Each row of R is roughly a mix of the hidden directions of one of 3 groups.
R:
[-19 -55 -9 14 2 -4 16 -29 -15 20 25 9]
[-44 21 -38 -2 6 24 -12 35 -4 -12 -7 -5]
[-10 -36 24 10 23 -5 8 -43 0 23 20 26]
[7 23 -42 4 -26 -12 17 -32 18 26 13 -21]
[-31 8 5 -5 -15 -35 9 19 0 -49 -26 -8]
[-23 8 -4 46 -8 26 19 -5 -26 18 -13 -34]
[-14 -17 8 -41 20 42 3 -12 11 -26 18 22]
[-17 13 0 4 -15 -28 11 13 9 -53 -33 -17]
[24 -22 1 16 13 -32 -48 -1 -6 8 3 34]
[30 13 -1 0 -4 40 -4 -37 21 -34 -19 4]
[-4 25 21 -30 10 -27 -3 42 27 16 -4 22]
[-10 -19 32 12 -1 -16 8 7 -10 23 13 -57]
[18 -7 -3 -15 14 35 -3 -15 -12 52 30 10]
[2 33 -65 6 -4 12 -4 -13 -4 5 8 -17]
[-51 17 6 13 -3 4 17 41 -17 16 10 19]
[39 16 -10 -33 25 -36 0 12 1 -6 9 31]
[22 22 29 9 -22 -15 0 -13 -5 -50 -19 21]
[-39 12 -20 -30 -32 20 24 4 -13 21 9 -19]
[40 -9 -18 19 38 -6 -26 -11 -7 -35 -6 14]
[-9 9 -1 1 3 -44 4 8 -39 36 13 31]
[-28 10 -3 -43 -39 0 18 12 6 32 15 -6]
[-4 -16 8 -57 -27 -1 19 14 27 15 14 -2]
[-28 -13 12 7 -5 -4 32 6 24 42 1 -40]
[34 6 -3 10 14 60 16 -10 13 1 15 13]
[-23 -13 -2 -14 -26 23 30 18 21 1 -13 -46]
[-41 9 -3 16 -16 49 22 -13 3 17 1 21]
[0 -1 31 -10 0 -39 4 -47 -30 -15 13 8]
[31 2 12 -1 18 -39 -15 9 -2 -30 -10 -43]
[33 5 -10 1 1 57 24 1 26 -7 -13 -15]
[21 20 -8 6 -13 34 -13 0 34 -26 -38 -18]
[6 26 6 23 -4 -43 18 8 -12 -32 -37 7]
[-20 18 8 21 -12 -9 33 14 17 -48 -24 -14]
[-21 21 0 -44 -11 30 5 -3 -16 -44 5 4]
[-22 -11 25 -32 10 23 5 -12 -34 -42 3 14]
[-45 -28 -17 -27 14 13 -10 14 9 -20 32 10]
[28 45 -25 -9 -9 -34 -17 -5 13 -14 7 -25]
[6 -32 7 -17 15 24 8 -23 7 -42 36 -10]
[-1 -12 11 4 -8 -54 2 38 -24 23 16 1]
[-24 -25 9 -3 17 -32 -44 13 5 13 19 29]
[-4 -37 19 -15 -21 -28 27 18 9 -32 -16 -21]
[32 11 -45 -40 -18 -13 -6 20 11 -10 2 -15]
[32 25 -2 21 27 38 6 -20 7 -14 16 29]
[24 -46 -18 -3 42 3 -13 -12 -17 -13 5 22]
[-6 -7 -30 19 5 44 10 -37 -21 -27 7 4]
[-7 -12 -11 -15 3 43 -16 -5 5 50 29 -6]
[35 26 -2 23 10 -26 -18 -10 48 1 7 -8]
[33 -9 18 14 -33 -42 -14 11 -32 -11 6 -8]
[-37 25 -15 -1 -32 17 29 -32 -20 8 6 -12]
[-36 9 11 13 -38 5 39 8 -30 -15 14 -9]
[-9 -14 3 -21 -26 10 40 17 13 -16 -22 -42]
[51 8 -6 26 -5 26 20 -15 11 -26 -22 0]
[-1 18 -15 -12 22 -32 -1 -22 -27 43 2 27]
[1 10 -3 -4 2 48 -3 4 39 -34 -18 -24]
[36 7 9 12 8 37 46 -21 11 -18 9 -2]
[-19 -17 9 -12 6 -45 5 23 -21 27 30 24]
[13 29 -32 -16 -13 7 -13 44 -2 -23 -17 -26]
[-8 14 -7 5 -22 -25 5 7 0 -55 -35 -19]
[-5 21 0 23 -17 -20 13 9 1 -57 -30 -4]
[16 25 -2 49 -15 4 13 8 -3 -41 -24 12]
[41 12 -21 -19 -2 55 1 -17 -14 2 3 2]
[21 6 -38 32 -10 -19 3 11 15 31 -11 -35]
[-31 -36 9 -21 -5 24 -22 -29 12 -23 25 -10]
[-2 -39 9 15 -11 -26 8 -11 -44 3 36 -1]
[-6 -37 12 -20 20 10 -17 -3 10 36 41 15]
[-5 25 -45 17 -23 8 14 5 12 25 -5 -38]
[35 -3 -1 3 39 -14 -36 -9 6 16 1 38]
[-9 -42 -38 -7 32 39 4 1 -11 10 6 -4]
[-37 9 34 -23 -20 -9 0 13 -33 17 7 28]
[-13 -20 23 -36 27 -1 -4 -35 0 0 39 -16]
[8 -47 52 -21 7 -19 8 7 9 0 0 9]
[-14 49 -23 5 -42 5 13 8 -2 2 -10 -28]
[33 -20 -9 17 51 -21 -33 -2 -6 -7 4 6]
[24 21 7 23 7 44 37 -12 -1 -20 15 18]
[25 21 -44 -4 -21 -23 3 4 -15 -13 -12 -40]
[37 8 -5 9 9 60 20 -12 9 -3 11 9]
[7 56 1 0 -12 13 -18 17 14 -5 -41 -4]
[52 -10 1 9 -20 6 -1 9 19 -47 -10 -4]
[-28 -15 -7 -25 -14 -12 -7 8 -7 53 -2 -32]
[24 39 -39 -16 -30 -21 1 -4 19 -4 4 -22]
[4 6 6 9 -13 -15 18 17 4 -64 -28 5]
[3 -25 19 16 26 -32 -18 -5 5 41 23 23]
[-7 -15 19 27 -11 -8 19 -38 -34 33 12 18]
[-1 18 3 18 -6 -20 12 10 9 -62 -28 3]
[2 9 2 20 -20 -22 17 13 5 -53 -36 -10]
[-31 -14 -31 -12 20 22 6 -1 -5 38 21 -32]
[-25 -55 -5 -20 10 -11 -5 -16 1 4 37 12]
[-40 -4 -19 21 -5 31 15 6 -4 48 3 -10]
[-48 11 -1 -5 21 -8 6 -8 -21 49 10 5]
[30 15 1 32 21 21 -12 -22 -9 -1 25 42]
[-31 -19 1 -19 -26 -42 1 15 -8 9 -19 -34]
[27 27 -3 44 -6 32 34 0 7 -8 -19 -2]
[-8 -21 -5 44 -26 38 8 -19 -11 -15 -9 -26]
[24 -50 -12 -25 -3 -23 -22 -18 15 -17 16 12]
[37 10 1 21 19 12 -14 -22 -20 0 23 45]
[12 -8 -1 0 17 27 -12 -14 -6 56 33 14]
[-17 -18 -1 -44 -20 37 22 1 20 3 12 26]
[-27 -18 -12 -5 10 43 17 17 25 21 3 -35]
[0 10 6 21 -11 25 40 16 24 -43 -18 -12]
[-44 35 15 -11 8 -2 -11 -17 -29 35 6 4]
[34 5 -5 -23 8 -35 -16 21 21 -14 1 -41]
[12 -45 -16 16 -10 20 -6 -24 -1 -29 6 -37]
[-27 -14 5 -25 13 -34 4 31 -3 17 31 31]
[12 55 -11 16 -23 -39 -18 -6 -11 0 -1 4]
[-16 -10 8 -5 -3 -49 0 39 -25 23 22 9]
[23 18 4 -10 32 8 9 -5 -18 52 5 29]
[-2 -47 1 -10 16 19 15 8 28 -28 27 -24]
[13 23 -17 5 -3 -16 -18 -1 -53 -36 -14 11]
[-24 -3 39 -28 2 1 -18 -45 -8 8 26 -2]
[24 -14 -20 4 46 -9 -32 -5 19 17 22 22]
[40 -4 7 -26 -6 -6 -12 6 23 -45 7 30]
[13 40 10 -25 -2 -33 -26 11 12 26 -26 16]
[-28 -14 -7 -14 -7 -46 -42 19 -4 16 -17 -6]
[-11 -27 27 0 -4 -22 12 -37 -23 22 14 36]
[-36 -4 6 26 -16 34 24 -26 -20 13 -4 29]
[41 -31 -2 9 -28 -1 -13 7 21 -40 -9 -13]
[3 -48 23 -18 -6 -44 14 14 13 -9 -12 -15]
[36 36 -17 32 0 -8 24 22 -17 6 -27 5]
Here is one row from each group, named. Which group is each of the other rows in?
[-49 0 -7 36 -11 13 19 12 -27 26 1 13]  <54>
[-2 -37 -39 -4 32 14 -5 -7 -1 37 21 10]  <3>
[0 41 2 56 3 -9 10 -13 -20 12 3 19]  <67>

[-4 -12 27 7 -13 -38 -7 28 1 32 -5 -40]  <54>
[26 19 -38 26 -20 -20 -2 12 26 32 -7 -16]  <3>
[28 -17 39 -33 6 -23 -4 4 33 -25 5 1]  <3>
[46 -8 -13 -3 8 19 -31 -9 -21 33 6 26]  <67>
[-24 16 2 -3 21 -25 18 1 -40 36 22 21]  <54>
[-10 -5 -17 32 0 -5 10 -34 -41 38 -4 -12]  <54>
[34 -5 19 27 33 -3 -1 -1 12 -13 10 48]  <67>
[29 -3 1 57 10 -1 -14 17 2 -10 -31 17]  <3>
[-50 20 5 1 -14 13 7 -14 -12 41 20 17]  <3>
[7 63 15 -2 3 15 6 32 4 -14 -19 0]  <54>
[-54 -3 5 13 12 16 17 -16 -12 43 7 -5]  <54>
